k_253: [153 153 122 141 162 124 133 135 124 122]
k_981: [117 116 115 103 150 163 123 152 155 109]
k_695: [123 190 108  11 189 152 112 165  69 219]
k_890: [150 153 122 141 124 123 133 135 124 124]
k_461: [158 141 147 135 123  81 152 133 126 158]
k_35: [113 128 177 129 133 111 106 135 125 131]
where: [109]	k_981, 9
where: [81]	k_461, 5
tags:
[112] -> k_882
[105] -> k_362
[111] -> k_231
[125] -> k_283
[152] -> k_614
[106] -> k_159
join k_35 6: 	k_159
[113 128 177 129 133 111 106 135 125 131]	k_35

k_553: [ 71  89  76 131]
k_955: [196 185 226 112]
k_268: [ 62 184 169  64]
key -> tag
[184] -> k_61
[226] -> k_438
[185] -> k_324
join k_955 1: 	k_324
where: [184]	k_268, 1
[71 89]	k_553
[196 185 226 112]	k_955

k_799: [157  76  75 138 174  35 106]
k_154: [ 18 160 111  96 114 172 174]
k_510: [ 72 146 110 127 137 119 140]
k_630: [ 94 150  95 149 125 107 108]
k_781: [167 149 143 109 165  97 150]
k_339: [162 111  96 109 165  97 150]
k_618: [146 110 127 139 119 140 166]
Table of tags by key:
[165] -> k_18
[150] -> k_894
[140] -> k_693
join k_339 6: 	k_894
[160 111  96]	k_154
where: [76]	k_799, 1
[ 18 160 111  96 114 172 174]	k_154
[143 109]	k_781
[146 110 127 137 119 140]	k_510

k_455: [ 70 167  94 174  71 135 122]
k_939: [ 76  84 108 129  78 109  60]
k_360: [105  48 153  74  38 152 134]
k_332: [ 93 170  30  53 117  82 186]
k_63: [ 76  84 108 195  78  59  60]
[ 76  84 108 195  78  59  60]	k_63
where: [152]	k_360, 5
[ 76  84 108 129  78 109  60]	k_939
[ 93 170  30  53 117  82 186]	k_332

k_938: [138 107 156 225 154  58 132 140 137  94  74 103 135 119 122  47  63 153
 147 179]
k_985: [138 107 156 225 154  58 132 140 137  94  74  87 109 104 126  64  80 155
 128 148]
k_277: [138 107 157 230 157  56 122 128 135 106  95 103 109  89 107  54  80 163
 140 156]
k_470: [138 107 156 225  56 157 122 128 137  94  74  87 109 104 126 127  78 152
 126 148]
Table of tags by key:
[80] -> k_398
[163] -> k_878
[152] -> k_498
join k_277 17: 	k_878
[157  56 122 128]	k_277
where: [54]	k_277, 15

k_358: [ 98 151 151  40  92]
k_557: [120 123 171 153 123]
k_477: [139  92 193 131 148]
k_588: [153  40  92 152 144]
k_180: [ 98 151 113  40  92]
k_422: [138 106  91 193 129]
where: [91]	k_422, 2
key -> tag
[40] -> k_304
[151] -> k_5
[153] -> k_604
join k_358 3: 	k_304
[151  40  92]	k_358

k_771: [147 238 120 145 121 133 113 125 111  77]
k_949: [ 87 151 140 128 133 125 219 143 143  98]
k_727: [126 111 131 159 127 136 151 110  75 141]
k_355: [141 121 133 238 120 145 212 105 127  77]
[147 238 120 145 121 133 113 125 111  77]	k_771
[238 120 145 121 133]	k_771
[125 111]	k_771

k_844: [ 62  93 126 161 127  97 198 123 124  34  86  80 189  62 197 137 197 172
 110]
k_459: [133  51 157  61  38  43 163 222  73 206 220 121  87  62 179  44 187 128
 131]
k_947: [190 127 217 165  97 212  64 176 178 116 222  59 145 174 118 108  46 202
  80]
k_740: [190 127 217 165  97 212  64 176 178 116 222  59 189  62 197  87 118  86
 154]
k_906: [ 69 181 198  36 214 196 128 179  88  51 112 123 122  86  70 194 114  54
  99]
k_416: [ 62  93 126 161 127  97 198 123 124  34  86  80 189  62 197 189  50 215
  35]
[ 62  93 126 161 127  97 198 123 124  34  86  80 189  62 197 137 197 172
 110]	k_844
Table of tags by key:
[196] -> k_220
[51] -> k_437
[212] -> k_128
[43] -> k_643
join k_906 5: 	k_220

k_556: [128 101 130 118 116 163  87 177 109 120 128 124 135 161  99 131 186  91
 114 119 103]
k_471: [128 110 128 120 153 131  95 133 111 124 128 156 149 201 138 128 128 144
 151 144 125]
k_812: [128 132 129 111 113 139 136 145  98 115 128 122 127 139  71 129 147  40
 112 120 123]
[128 101 130 118 116 163  87 177 109 120 128 124 135 161  99 131 186  91
 114 119 103]	k_556
[186  91]	k_556
[145  98 115]	k_812
tags:
[145] -> k_484
[138] -> k_366
[71] -> k_269
[72] -> k_311
[100] -> k_420
[146] -> k_319
[139] -> k_30
[99] -> k_865
join k_812 14: 	k_269
[128 132 129 111 113 139 136 145  98 115 128 122 127 139  71 129 147  40
 112 120 123]	k_812

k_670: [170  98 105 147 106 106]
k_697: [ 71 164  67 148 134 121]
k_260: [ 88 186 208 147 126 122]
k_273: [106 209  48 132 123  92]
k_467: [170  98  99 147 106 106]
k_164: [152 129 198 130 104 164]
k_657: [ 83 100 225 135  97  91]
k_579: [177 102  76 121 124 102]
key -> tag
[130] -> k_979
[147] -> k_486
[132] -> k_600
[129] -> k_940
join k_164 3: 	k_979
[148 134 121]	k_697
[208 147]	k_260
[152 129 198 130 104 164]	k_164
[124 102]	k_579
[ 88 186 208 147 126 122]	k_260
where: [100]	k_657, 1

k_336: [178  37 210 163]
k_864: [190 115 167 150]
k_802: [205 170 180 109]
k_194: [190 115 167  55]
k_658: [190 115 167 191]
[178  37]	k_336
[178  37 210 163]	k_336
tags:
[179] -> k_852
[178] -> k_15
[190] -> k_315
[164] -> k_980
[163] -> k_841
join k_336 0: 	k_15
[190 115 167  55]	k_194
[205 170 180 109]	k_802
where: [210]	k_336, 2

k_514: [109 143 113  69 152 120 119 148 188]
k_391: [154 112 191 118  84 165 169  91 110]
k_987: [ 85 117 239 159 138 127  79 155 120]
k_305: [109 117 239 159 138 127  79 155 120]
k_699: [ 91 166  45 114 118 153 175  44  31]
where: [85]	k_987, 0
Table of tags by key:
[188] -> k_562
[31] -> k_158
[109] -> k_199
join k_514 8: 	k_562
[ 45 114 118 153]	k_699
[109 117 239 159 138 127  79 155 120]	k_305
where: [84]	k_391, 4
where: [169]	k_391, 6

k_424: [113 132  61 200  82 156 131 137 110 148 158 111 137 185 134 137 175  99
 122 124 133 160 149 121  85 163 139  83 144 115 119 129  87 211  96 107
 146 170 101  99  73 147 137 179 175  90 186 138]
k_516: [111 131 149 112 142 198 113 104  89  91 154 165 151 125 142  69 137 172
 126 172 158 107 134 113 183  71 124 126 124 104 109  98  97 104 118 180
  90  90 171 118 151  99 149  68 106 163 139 101]
k_646: [122 148  98 115 116 128 102 172  94 109 106  82 126 153  94 128 144 122
 118  41 101 178 160 106 105 197 114  96 121 104 133 140  93 205 135  91
 151 163 125 176  63 150  96 196 163  84 137 139]
k_45: [114 105 107 222  83 180 126  75 118 134 153 142 112 202 154 130 158 114
 137 202 111  97 164 125 128  94 167 101 132 153 130 130  99 146 125 137
 114 160  90  95  74 119 139 183 136 126 219 114]
k_773: [153 150 115  70 151  86 109 147 123 126 101 142 119  88  23 164 101 116
 132  21  92 128 140 117 128 190 130 134 153 142  94 135 168 133 168  91
 170 136 128 215  94 119 134 132  76  99 106 177]
k_788: [148 154 121  65 142 105  96 180 116 113 103 124 111 110  35 144 112 111
 128  44  89 149 185  99 137 199 120 123 132 138 103 124 158 166 177  88
 148 147 125 214  63 122 137 149  98 107 125 166]
k_505: [104 103 140 157 122 203 114  72 128  83 124 154 122 170 155  81 142 172
 133 202 117  94 161 115 178  60 159 112 114 127 139 129  67 112 106 170
 106 121 154 130 112  99 121 122 103 150 178  89]
k_449: [ 99 142  62 171  84 138 136 144 105 120 133  95 145 187 132 135 176 120
 110  87 118 180 144 121  66 189 142  91 151  91 127 142  74 205 119 103
  98 171 114 128  68 162  87 213 198  61 156 131]
key -> tag
[138] -> k_822
[89] -> k_433
[106] -> k_796
join k_505 47: 	k_433
[114 105 107 222  83 180 126  75 118 134 153 142 112 202 154 130 158 114
 137 202 111  97 164 125 128  94 167 101 132 153 130 130  99 146 125 137
 114 160  90  95  74 119 139 183 136 126 219 114]	k_45
[104 103 140 157 122 203 114  72 128  83 124 154 122 170 155  81 142 172
 133 202 117  94 161 115 178  60 159 112 114 127 139 129  67 112 106 170
 106 121 154 130 112  99 121 122 103 150 178  89]	k_505
[ 99 142  62 171  84 138 136 144 105 120 133  95 145 187 132 135 176 120
 110  87 118 180 144 121  66 189 142  91 151  91 127 142  74 205 119 103
  98 171 114 128  68 162  87 213 198  61 156 131]	k_449
[125 214]	k_788
[113 132  61 200  82 156 131 137 110 148 158 111 137 185 134 137 175  99
 122 124 133 160 149 121  85 163 139  83 144 115 119 129  87 211  96 107
 146 170 101  99  73 147 137 179 175  90 186 138]	k_424

k_862: [118 127 148 130 105 126  93 164 145 128 121 118  68 178 109  88 209 122
 118 123 130 128]
k_663: [148 130 105  98 147 158 154  92 107 128 115 127  88 134 130 171  89 106
 127 143 126 128]
k_710: [148 130 105  98 147 158 154  92 107 128 115 127  88 134 130 171  89 106
 127 143 128 128]
k_100: [102 126 172 128 111  88 110 218 155 128 125 120 122 133 127 107  96 130
 120 114 127 128]
k_395: [141 127 156 110 113 147 106 190 143 128 112 117  54 202 127 114 186 123
 128 146 127 128]
k_188: [130 130 103  94 154 144 163  81 109 128 113 126  84 134 130 179 109  95
 116 128 131 128]
k_384: [114 129 155 106 142 110 150 188 143 128 103 118 127  91 129 153  80 113
 113 109 126 128]
k_60: [ 92 128 114 119 134  81 137  99 118 128 150 152 159 162 129 140 128 116
 127 116 131 128]
[130 130 103  94 154 144 163  81 109 128 113 126  84 134 130 179 109  95
 116 128 131 128]	k_188
where: [156]	k_395, 2
where: [142]	k_384, 4

k_936: [160 131 142 164]
k_770: [ 13 133  32  33]
k_435: [ 64 103  30 155]
k_859: [189 130 151  66]
k_496: [131 220 131  97]
k_116: [128 128 129 128]
k_170: [134 177 145 109]
key -> tag
[188] -> k_363
[159] -> k_942
[131] -> k_786
[160] -> k_590
[64] -> k_354
[189] -> k_774
[164] -> k_377
join k_936 0: 	k_590
[189 130 151  66]	k_859
where: [129]	k_116, 2
[131 220 131  97]	k_496
where: [130]	k_859, 1
[ 13 133  32  33]	k_770

k_522: [140  97 225 112 171]
k_369: [129  15 122 129 171]
k_943: [174 224 110 112 156]
tags:
[15] -> k_401
[109] -> k_753
[110] -> k_950
[123] -> k_307
[122] -> k_808
[16] -> k_642
join k_369 2: 	k_808
[129  15 122 129 171]	k_369
[174 224 110 112 156]	k_943
where: [224]	k_943, 1

k_83: [126 127 177 163 160 205 167 103  47 140 174 133 203 218 100 238 220 131
 181]
k_88: [118 144 128 134 145 106 136 151 152 156 105 133 167  93 117 153  76 119
 124]
k_922: [155 159 130 109 117  93 105 135 126 132  91 129 157  70 104 116  61  91
  77]
k_764: [118 144 128 134 145 106 136 151 152 156 105 133 167  93 146 207 160 181
 126]
k_909: [155 159 130 109 117  93 105 135 126 129  91 129 157  70 117 116  61 108
  77]
k_626: [ 87 170 140 163 175  77 115 159 160 183  95 127 166  82  91 187  78 120
  49]
[187  78 120]	k_626
[155 159 130 109 117  93 105 135 126 129  91 129 157  70 117 116  61 108
  77]	k_909
[ 87 170 140 163 175  77 115 159 160 183  95 127 166  82  91 187  78 120
  49]	k_626
Table of tags by key:
[93] -> k_645
[49] -> k_432
[124] -> k_25
[126] -> k_32
[91] -> k_80
[77] -> k_17
join k_909 18: 	k_17

k_328: [156 161 172 182 129 125]
k_818: [128 193 207 129 237 125]
k_65: [156 145 137  87  65 125]
k_9: [137 129 137 129  86 125]
key -> tag
[65] -> k_418
[125] -> k_306
[238] -> k_984
[87] -> k_639
[237] -> k_125
[129] -> k_970
[64] -> k_801
join k_65 4: 	k_418
[156 145 137  87  65 125]	k_65

k_47: [110  69  92 187 147]
k_867: [137 133 143 132 135]
k_545: [ 86  89 125 122 115]
k_178: [187 161 164 115 153]
k_647: [186  94 106 109 188]
k_988: [ 76 154 114 118  75]
k_350: [135 152  85 133 125]
k_174: [129 137  96 143 123]
k_834: [ 92 135 127 205 102]
k_242: [144 162 124  78 118]
k_423: [189 106 228  92 170]
k_195: [ 98 114 108 182 114]
[ 94 106 109]	k_647
tags:
[110] -> k_135
[92] -> k_969
[91] -> k_173
[190] -> k_64
[189] -> k_72
[109] -> k_916
join k_423 0: 	k_72
[187 161 164 115 153]	k_178
[ 92 135 127 205 102]	k_834
[144 162 124  78 118]	k_242

